In the rows, 128 means zero.
Each path is a new rotation, seen through one point. The rows after it are directions, each followed by how far the rotation turns it, in degrees per step (0 if it stays put).
Each turn is a multiple of 5 degrees from 10 to 175, or 0.
Each row of a path follows its step; steps can be skipped.

step 0: [142 122 133 125 123 141 121 137 138 130 124 128 130 128 127 132 138 122
 135 135 133 126 121 128 130 128 130 131 123 125 127 131 135 129 117 136
 122 128 133 128 131 121 120 133]
step 1: [131 124 128 134 120 130 135 127 132 126 117 136 137 135 122 135 125 121
 133 125 143 123 134 130 129 125 128 132 127 135 139 122 119 129 132 134
 129 128 125 135 129 133 133 136]
step 2: [129 127 128 133 130 134 131 128 137 132 127 122 125 124 130 133 130 127
 138 134 135 128 125 134 121 129 123 138 132 119 118 119 127 125 117 128
 115 123 137 136 133 133 133 134]
step 3: [134 120 120 139 119 132 122 123 131 128 117 129 131 127 125 130 135 126
 126 127 124 134 134 130 135 129 132 137 127 131 134 127 132 127 130 144
 121 140 129 131 136 133 128 131]
step 4: [137 130 124 128 126 129 131 135 134 133 121 130 138 124 130 128 136 128
 132 130 135 136 127 125 121 123 137 132 137 124 122 119 124 120 124 124
 133 124 124 128 134 131 143 137]
step 5: [139 121 124 138 127 127 121 118 136 135 121 127 128 119 120 127 131 132
 128 122 135 115 128 131 128 126 133 131 135 132 123 119 134 127 129 130
 119 134 135 130 122 130 126 122]
step 6: [138 129 123 122 123 130 134 128 123 141 120 128 125 129 132 132 140 127
 134 128 130 129 124 124 123 125 137 136 136 129 135 126 125 134 121 136
 133 128 133 125 136 131 120 139]
step 7: [131 125 129 138 134 135 130 123 141 130 115 130 129 120 114 131 129 128
 134 126 142 123 127 122 125 125 130 126 126 126 122 136 130 123 131 129
 132 129 124 130 128 128 127 141]
step 8: [136 122 121 132 124 140 136 127 117 136 125 130 131 124 131 137 134 126
 133 126 136 122 127 135 126 123 121 137 129 118 129 125 126 131 124 134
 126 132 136 129 122 119 132 128]
[129 129 128 130 130 127 130 129 126 128 131 128 130 125 127 128 127 131
 131 131 130 127 129 129 128 128 126 127 130 126 127 128 129 126 129 130
 126 128 129 128 125 131 127 125] | 125

step 0: [123 124 124 126 125 132 121 133 127 128 119 128 129 123 131 131 118 127
 127 126 130 126 127 126 124 120 127 118 130 123 126 139 130 122 125 133
 134 127 128 124 118 121 134 114]
step 1: [125 122 133 137 127 136 134 137 130 129 130 120 129 126 125 123 124 131
 122 123 121 124 128 123 130 127 129 138 137 126 125 121 124 126 130 129
 142 122 128 133 125 128 122 136]
step 2: [128 130 132 126 124 131 135 133 122 116 132 133 121 133 140 135 128 124
 127 127 132 122 130 131 125 123 129 138 131 140 126 125 131 127 128 126
 120 137 132 130 136 124 125 128]
step 3: [138 123 133 124 132 122 117 118 128 124 129 131 135 132 131 131 127 128
 127 130 135 131 123 122 133 131 119 126 133 123 125 127 129 122 129 119
 127 126 135 121 131 140 128 131]
step 4: [132 133 118 130 128 127 131 127 130 128 124 125 129 122 130 122 135 130
 136 135 116 126 133 118 135 135 126 118 124 132 132 128 132 132 129 133
 128 130 124 125 138 127 135 136]
step 5: [132 125 125 121 132 133 134 129 127 135 131 127 126 131 133 126 133 123
 128 118 126 135 127 129 128 128 132 119 126 125 133 127 125 130 123 139
 121 132 127 127 111 129 128 117]
step 6: [118 134 134 129 121 129 134 127 134 137 128 124 129 126 126 121 129 136
 119 121 130 129 122 135 125 137 123 133 120 123 126 125 134 132 129 122
 135 126 131 124 128 127 118 127]
step 7: [122 128 127 133 123 123 135 130 125 124 123 133 137 122 134 129 127 128
 134 140 135 126 124 135 123 118 130 132 121 133 120 127 124 124 132 126
 126 129 134 137 125 123 135 123]
step 8: [129 131 125 131 133 130 122 130 129 116 128 121 133 131 122 132 123 126
 125 133 133 128 121 116 127 124 131 130 135 117 133 132 113 130 125 126
 128 125 128 128 130 133 119 127]
[126 126 128 125 130 128 127 131 129 128 127 129 128 127 129 126 130 128
 126 130 127 129 128 126 127 126 128 128 129 127 129 127 125 128 130 132
 130 131 124 127 129 128 127 129] | 95

step 0: [129 126 138 120 132 119 135 113 125 129 134 137 128 122 139 128 122 128
 130 130 136 123 132 125 129 131 133 125 124 116 126 129 127 136 132 130
 131 127 134 119 125 139 119 128]
step 1: [127 131 130 124 124 122 136 123 129 130 123 142 119 126 136 136 126 122
 137 127 119 125 128 131 123 135 128 129 124 126 130 133 121 126 126 114
 118 124 138 123 123 130 123 119]
step 2: [124 131 132 128 127 132 129 124 128 134 119 135 129 129 137 132 121 133
 134 138 128 127 130 142 139 134 128 137 127 128 137 129 128 138 131 116
 124 126 136 125 130 117 133 133]
step 3: [119 132 133 125 132 136 129 126 136 121 138 133 138 124 128 125 122 133
 135 142 118 120 135 132 126 139 125 138 126 128 128 123 133 129 124 124
 126 127 128 124 135 131 129 133]
step 4: [125 128 129 113 126 129 128 135 135 130 129 135 128 126 127 122 128 127
 131 132 134 116 129 134 127 133 124 145 122 127 123 135 120 132 114 136
 130 130 131 126 128 131 120 130]
step 5: [137 125 126 122 126 129 136 122 123 126 124 128 126 130 126 128 123 132
 123 117 123 119 125 133 124 138 124 140 125 120 128 123 116 130 125 126
 134 124 133 125 136 123 115 137]
step 6: [123 125 125 125 125 130 122 118 128 124 127 135 121 129 133 128 114 115
 134 123 122 134 119 127 129 130 122 138 134 128 131 122 116 135 128 124
 130 128 124 126 134 132 128 140]
step 7: [125 127 133 120 129 134 122 124 131 126 124 137 133 118 142 134 128 128
 142 120 128 130 136 128 129 135 122 131 128 123 125 130 124 128 142 136
 132 125 129 135 132 134 129 137]
step 8: [130 134 125 131 128 128 131 121 136 132 125 129 128 115 126 138 121 126
 136 129 129 128 137 129 120 127 125 140 127 119 131 133 124 122 133 131
 121 140 139 129 135 137 123 127]
[128 128 126 127 130 129 129 128 129 127 124 127 125 126 130 130 129 132
 129 127 129 127 128 129 131 127 128 125 124 127 127 128 129 128 126 130
 129 129 129 129 129 125 128 131] | 135
